Rotation paths and how fast each direction turns (degrees each step)
Each turn is a multiple of 5 degrees from 10 to 175, or 0.
Each row of a path follows its step; steps can be skipped.

step 0: [ -4  10  21   1 -11   1   1   2 -28  -1  17   4 -10  -9  -5   2   4   4
  -2 -16   8  14 -19   4  33 -17 -16  17  -6 -12  -4  10  -4  -8   4  30
  17 -16 -10  12 -17  33  19]
step 1: [-19 -28  23  31 -11  -2  19   4  -3   9  12  -4  -8   8   7  -5   5   7
  -8  -1  10  28  17  16  17  -1  14  13   1 -29  17  17 -20  -7  15   3
  11  -2 -15 -20   5   4  -6]
step 2: [-14  -2 -23  14 -17 -14  -9  12  -3  11  26 -22   0   8  -9 -21  15 -11
  -3  -7  -2  17  23   9  -2 -13  -1   3   4   1  31   9  11 -18   0   9
  26   2   3   6  -3  -1  35]
step 3: [ 11 -21  -1  14 -13   4 -12  22  32  -1  19 -16   6  20  23  -1  11  -3
  -6  12   9  -2   0   6   1  25 -15  -4  16   6  -9  -4  -6 -20  11  33
  24  -2 -17   3 -10 -15   4]
step 4: [ -7 -10  -3   7  23 -21  -9  19   0  -9  13 -22 -15   8   1   0   2  22
  38 -18  -4 -16  -6  -6   2   7  -7   7  19 -16   9 -11   5   5   9  22
  -7   8 -20  10  -2 -26  23]
step 5: [ 17 -11  -2  29 -13 -29   5  11   5 -25  -3   6  22 -12   6  16   5  18
  11 -13  19 -15 -11  11   2 -19   0 -22  -4   3   4  13 -21   0   2  10
   0  -9 -16  30   7 -14   7]
step 6: [ 16  -8   2   4  10 -17 -12  20 -11  10 -10 -22 -14 -23  -8 -16  -4   2
   9  -5  19  -7 -12  10  40 -12 -10  -5  11  -7   7  14 -20  19  -7  17
   3 -24   0   8 -15  24  -3]
step 8: [  3  -1   6  12 -18  22  -5   9   2  25  16 -15 -25   0 -21   4   4 -12
   4  -9   2  -6  22  19   7  -6  -5   9 -13  -9  35  14  -1 -12 -14   2
  16  -6 -33  11  18  13  10]
step 9: [-16   0  12  24  -4  -7 -12  21  28   7  29   3  -5   7  -3   6   3   3
 -12  13  17  25 -16  -1  14   0  -8  10  10  27  21   7  11 -19 -14  23
  14  16 -17 -11  -1  -2   2]
step 10: [-10 -25   0  -4 -12 -38 -12  14   1  16  19  -1 -30  12  -6  12  -8   0
  20  20  -3  -6  -5   1   7  23  10  -8   4 -19   5   4   0 -26  12  20
   7   8  -3   9   8 -15  21]
[-2 -1 -3  4 -4 -2  7 -8 -3 -3  4  0  2  5 -7  0 -1 -4  4  0 -5 -4  6  1
 -1 -1  8 -3 -1 -1  8 -1 -3  5  3 -6 -4  4 -2  8  6 -6  3]  120
[ 0  1 -4  6  5 -2 -2 -2 -9 -2 -2 -2  3 -2  3  6  5  0  7 -1 -7  3 -4 -5
  5  1  3 -9 -5  0 -4  5 -3  4  0 -2  0 -3 -5 -1 -4  9 -5]  55
[ -1  -5   7   6  -5   1   0   7   6 -11  -4   6   3   5   4   2  -4   1
  -6   2   0   1   2  -2   1   6  -2  -3  -7   3   2   2  -5   0   3  -7
   1   2   1   0  -4  -2  -4]  170
[ -6  -1   0   4 -13   2   2  -1   3   8  -6  -7   5   3  -1  -1   0  -1
   1  -7  -3   0   4   2   7  -1  -5  -3  -2   0  -4  -5   2   3  -5  -1
   0   4   1 -10   2   3   2]  60
[-3  1  0  6  9  0 -4  3 -2 -1  1 -2  0  3  0 -8 -7  4 -5 -2  5  4  0 -3
 -2  2  5 -3  7 -1  3  2  3 10 -2  1 -6 10 -1 -6  2  3 -1]  140
[ 5 -1 -7  4  2 -1  5 -2  2 -2  0 -3  2  5  2 -4  4  4 -3 -9 -3 -7 -2 -3
 -4  3 -2 -6  7 -3  3  0 -1 -5  3  0 -2 -9  5 -6 -6 -6  2]  40
[  3  -9   1  -3  -1  -6   7   2  -5   2  -3   7   2   1   3  -9 -11   1
   2  -5  -2   5  -4   2   0  -6   3   3  -4   3  -1   3  -3   2   4   3
  -2  -8   3  -2   2   5   3]  65
